One vector is turned by the same rotation once a tick. Each row is the vector after some number of ticks, and that number follows the row.
The counts run from 0 to 543.
[180 142 104 166 167 144 139 190 126 142 104 119 112 124 143 152 125  96
  92 142 129 133 120 179 125 122 161 188 151 152 103 121 129 144 109 107
 118  89 162 125 147 132 103 125 128 138 119 150  55 154 142 161 157 133
 104 171 158  93 112 147 156 125] -> 512
[168 127 111 152 171 157 134 195 127 142 129 119 135 125 122 167 118 110
  98 111 138 143 131 144 126 121 177 131 154 168 139 143 139 129  73  97
 111  87 141 131 144 128 125 141 114 138 127 126  52 142 116 116 146 129
 124 180 137  87 129 135 200 132] -> 244
[154 101 106 162 122 156 130 183 175 110 132 149 117  87 150 147 120  92
  93 121 134 149 129 169 106 122 192 142 118 150 139 141 142 135  95 117
  92 103 122  94 163 125 120 157 130 173 102 113  88 154 121 108 106 126
 129 183 145 126  80 142 169 133] -> 68
[184 131 111 151 162 160 135 201 141 130 157 111 129 132 127 136 120  96
  92 115 106 143 152 155 102 100 174 151 110 127 122 126 130 127  97 131
  86 121 127 139 109 105 100 166 122 139 103 133  72 173 133 109 131 102
 163 173 161 108 124 143 169 163] -> 309
[162 129 102 160 161 155 123 197 132 130 131 117 106 119 170 130 116  89
  98 137 140 153  95 169 124 123 160 172 154 154 100 122 135 118 100 112
 111  96 147 121 141 133 111 107 138 152 123 160  76 130 149 127 156 119
 112 169 158 104  95 141 164 148] -> 183
[165 114 117 148 127 158 123 173 175  94 130 147 108  95 164 141 134  87
 102 129 143 157 114 172 119 120 180 151 115 154 132 144 139 141  89 143
  94 105 131 103 134 134 128 154 130 165 110 139  71 154 127 114 108 112
 128 199 148 133  78 144 162 148] -> 415
[154 101  90 127 180 178 120 192 111 146 119 128 155 128 147 150 134  72
  99 131 124 124 130 179 118 112 162 153 132 150 122 132 141 155  87  78
 106  92 123 110 152 136 114 124 124 157 122 119  77 124 134 139 161 122
  90 159 145 117 111 147 168 131] -> 538
[164 117 103 154 173 167 103 209 131 149 142 120 140 114 169 130 120  82
  93 138 118 141 115 173 115 109 147 168 144 137 116 150 141 128  90  86
  82  96 119 119 131 129 103 126 146 152 114 146  78 146 151 103 159 119
 136 162 145 118  98 129 151 180] -> 543
[181 102 103 154 149 181 130 183 127 120 126 136 110 108 164 143 121  98
 101 119 145 137 111 157 116 117 174 155 122 149 114 152 143 136 112 117
 121  91 149  94 160 125 107 120 117 166 100 136  84 142 122 130 137 146
  93 191 164 137  85 144 161 135] -> 160
[132 131  89 138 137 146 120 192 167  95 130 138  96 121 164 124 126  83
  96 132 121 171 130 179 125 127 192 171 108 138 109 134 152 144  95 133
  96 114 126 103 134 112 104 153 140 156 123 130  85 175 116 115 116  93
 132 196 141 104 113 163 173 139] -> 16
[153 123  96 141 172 150 133 200 129 146 134 105 123 121 150 134 120 113
  88 144 143 124 111 177 109 119 168 188 144 160  92 143 127 138 113 103
 127  87 149 122 145 131 101 122 118 137 129 157  69 122 149 148 159 116
 107 170 158  95  97 149 150 131] -> 186
[135 108  88 138 163 144 140 196 188 118 120 125 143 126 122 145 121  99
 103 137 115 123 154 194 101 101 167 174 131 162 112  93 125 152  93 117
  94 105 102 143 131 106  97 162 123 145 123 128  73 139 146 151 139  79
 151 155 139 109 102 139 169 115] -> 370
[185 110 114 153 183 173 122 207 126 161 122 130 132 138 146 140 125  97
  97 132 118 114 148 179 109 107 158 160 137 143 128 144 142 123 100  72
 101  93 128 114 165 121 103 138 128 154 110 133  88 140 130 128 159 124
 125 155 147 120 113 140 156 159] -> 215
[139 126  91 134 153 154 130 198 171 126  97 147 123 135 137 149 122 109
 117 140 115 138 146 186 117  99 170 172 123 141 102 106 154 142  91 108
 109 112 104 121 153 101  99 152 143 163 112 121  78 171 130 129 127  90
 131 181 122 112 120 145 174 120] -> 358
[135 106  89 124 166 139 139 182 178 127 120 132 145 124 129 145 133  90
 107 142 117 118 153 189 106 102 165 176 121 160 120  97 130 163  97 120
  91 102 109 137 116 108 108 171 118 156 123 122  73 148 149 134 128  81
 149 164 139  97  99 137 171 125] -> 371
[163 112  95 159 171 181 111 210 121 154 133 126 140 114 152 142 114  85
 101 139 111 142 119 179 118 104 150 160 153 128 115 139 141 125  86  76
  95 102 119 116 147 129 111 120 146 150 112 142  84 148 152 117 159 121
 126 154 142 117 104 131 156 160] -> 542
[163 117 104 158 149 145 140 198 162 107 139 106 105 141 136 140 109 106
  97 134 126 137 142 160  98 112 170 163 112 158 111 124 130 133 108 155
 106 103 137 136 107 108  99 169 112 142 112 147  54 148 119 155 133  84
 140 184 150 114 130 159 171 130] -> 330
[160 129 111 144 165 156 113 201 138 125 146 116 138 116 137 158 114 111
 110 123 134 137 125 147 121 115 154 131 145 162 137 170 147 123  71 109
 107  82 128 134 125 130 117 146 132 140 124 149  31 135 130 102 142 116
 131 186 136  92 122 122 188 141] -> 246
[126 119  81 131 137 139 144 197 159  97 131 113 105 122 132 142 111 104
  94 124 137 146 131 159 110 135 185 172 115 167 115 134 131 147 104 135
 111 106 135 115 134 114  97 154 112 150 128 124  68 148 115 147 129  97
 125 191 144  97 124 166 193  95] -> 6
[137 131 104 142 178 156 129 228 135 137 132 100 140 146 122 140 115 115
 104 135 132 123 150 186 102 110 188 170 119 155 107 144 140 125  86 120
 105 109 139 142 117 111  93 145 114 133 138 139  61 115 138 147 137  93
 135 145 146  87 113 148 157 127] -> 278
[176 148 127 167 167 153 131 207 122 146 113 117 108 141 141 147 124 110
  99 127 134 154 138 162 121 127 184 155 142 149 121 135 150 120  84 104
 116 102 153 129 149 122 115 146 126 131 126 140  52 156 113 131 142 123
 141 173 145  87 137 158 175 150] -> 255
[159 122 125 136 164 164 107 208 133 116 146 130 119 136 167 146 126 100
  98 120 143 141 129 161 110 124 179 142 106 154 133 183 168 131  87 119
 106  91 142 109 122 134 116 149 128 148 122 144  55 124 106 112 131 109
 114 192 141 107 117 151 163 150] -> 250
[122 106  86 139 153 149 127 198 167 101  97 145 116 133 148 139 116  97
 128 133 114 132 138 188 128 119 167 161 114 161 112 108 150 141  94 121
 104 103 108 125 128 104 100 149 125 168 127 117  66 140 119 129 123  85
 125 182 132 102 123 139 183 122] -> 356
[159 126  87 150 173 154 124 190 125 139 119 121 134 115 165 121 141  67
  91 131 116 157 113 174 144 133 169 174 141 145 118 123 124 142  92 102
  92 103 137 116 130 140 111 116 135 153 128 133  82 144 151 128 158 127
 118 167 167  92  99 154 167 158] -> 529
[131 130  93 121 141 162 121 186 157 107 133 136 112 115 150 144 119  85
 106 138 115 164 133 181 112 106 177 167 118 139  94 143 158 148  84 133
 103 112 116 117 134 117 120 153 153 144 116 144  75 171 137 123 120  91
 127 195 138 125 116 159 165 116] -> 14
[168 114 122 160 175 155 125 196 118 130 143 110 129 130 140 152 123  88
 103 118 138 138 133 151 117 131 172 133 136 169 142 133 130 128  74 118
 100  74 146 135 124 137 131 154 108 141 138 132  50 117 109 146 159 108
 120 172 153 101 132 141 194 145] -> 242
[115 115  74 115 149 129 129 187 170  97 127 123 117 124 148 131 122 102
 104 134 135 135 135 173 120 125 187 171 102 166 110 129 139 162 100 124
 110 106 123 118 121 112 101 159 112 163 130 119  72 137 130 124 135  86
 128 190 144  89 108 155 181 119] -> 353
[137 130  82 141 134 138 135 187 164  98 151 103 102 118 145 130 110  93
  90 129 135 151 123 156 109 131 177 173 108 160 110 142 129 145 102 157
  96 107 136 130 109 125 103 162 120 139 124 139  64 149 134 140 124  85
 140 194 153 105 114 151 174 120] -> 4
[152 119 112 135 163 176 107 236 133 130 147 107 131 144 140 126 115 106
  99 134 116 135 146 182  98  99 190 167 105 137 104 156 150 114  93 123
 104 124 130 123 134  98  92 149 125 140 122 134  88 122 131 124 124 100
 146 159 144 110 108 153 147 150] -> 289
[159 132 109 160 138 139 142 209 161 118 133 113  92 137 137 136 106 120
  95 123 119 143 136 144 101 122 192 171 116 147 116 140 138 123 118 136
 110 112 141 121 133  95  88 162 120 146 106 134  73 167 114 129 123 103
 154 192 151  94 127 149 167 139] -> 328
[142 136  97 121 151 142 124 187 168 107 115 139 124 122 147 158 124 102
 115 136 105 147 143 172 121 100 159 162 122 140 113 134 155 157  86 129
  92 109 113 127 118 112 110 162 140 152 118 138  46 178 134 115 119  93
 131 197 122 107 123 142 169 119] -> 12
[155 117  95 142 180 173 112 199 126 140 125 133 135 121 156 143 125  88
 116 139 123 140 106 175 131 102 147 165 151 145 107 139 156 132  84  84
 102  89 118 120 143 134 104 107 143 155 125 151  71 139 147 109 151 120
 106 170 134 115 107 129 170 146] -> 194
[174 110  99 145 164 155 145 182 155 144 113 137 161 101 119 164 130  93
  96 128 122 115 127 189 113 100 176 170 147 155 119 100 117 137  96 113
 104  98 132 128 144 106 104 131 107 152 113 126  77 134 158 151 143 129
 119 144 148 113  75 131 149 119] -> 461
[201 108 125 166 159 166 130 191 144 130 130 130 141 110 144 151 127  77
  91 138 119 118 130 183 108 104 152 176 131 142 120 120 119 136 111 140
  91 100 143 126 121 121 104 144 116 149 101 145  76 144 140 153 138 131
 126 159 168 138  76 134 138 151] -> 473
[146 115  87 123 166 161 127 211 143 131 167  98 144 114 113 144 113 113
  97 120 123 128 143 162 107  96 186 151 112 148 117 157 128 134  92 115
  98 125 123 123 127  94  91 156 111 144 112 117  68 142 144 101 132 103
 142 169 138  92 112 140 174 126] -> 299
[138  83  94 138 145 160 127 191 172 114 121 148 136 111 140 151 120  80
 103 130 117 123 156 188  99 115 178 154 118 155 128 106 139 153  87 110
  89 106 100 111 153 116 115 160 120 162 112 105  91 134 123 141 124  95
 125 161 140 131  93 141 169 112] -> 47
[191 117  99 144 175 160 134 169 145 127 141 126 141  86 141 163 126  99
  99 120 128 123 110 147 120  88 147 151 138 156 124 133 133 151 109 106
 110  86 135 123 121 132 115 144 121 162  93 141  47 158 150 108 145 139
 100 196 151 109  84 122 164 140] -> 155
[158  83 102 141 144 152 136 176 178 108 125 158 128 111 137 149 136  98
  93 126 135 121 152 171  94 111 182 152 102 156 146 131 138 156 101 122
  97  97 115  99 155 113 121 174 112 171 100 114  85 153 113 128 119 107
 133 177 142 131  94 150 164 127] -> 394
[173 157 128 169 165 163 128 218 133 142 129 111 113 142 138 152 118 101
  98 132 129 154 132 167 120 117 178 155 146 151 111 135 141 115  80 117
 108  92 155 139 139 123 121 145 137 118 131 150  50 142 127 138 145 107
 136 174 149  99 131 150 173 146] -> 256
[183 107 115 153 170 164 121 193 154 137 114 142 140 111 157 143 137  84
  99 145 116 115 134 198 110  95 163 175 115 142 116 111 140 141 108 125
  92  98 130 122 122 119 105 137 130 159 103 138  78 137 146 139 127 121
 124 158 165 130  73 140 121 154] -> 125
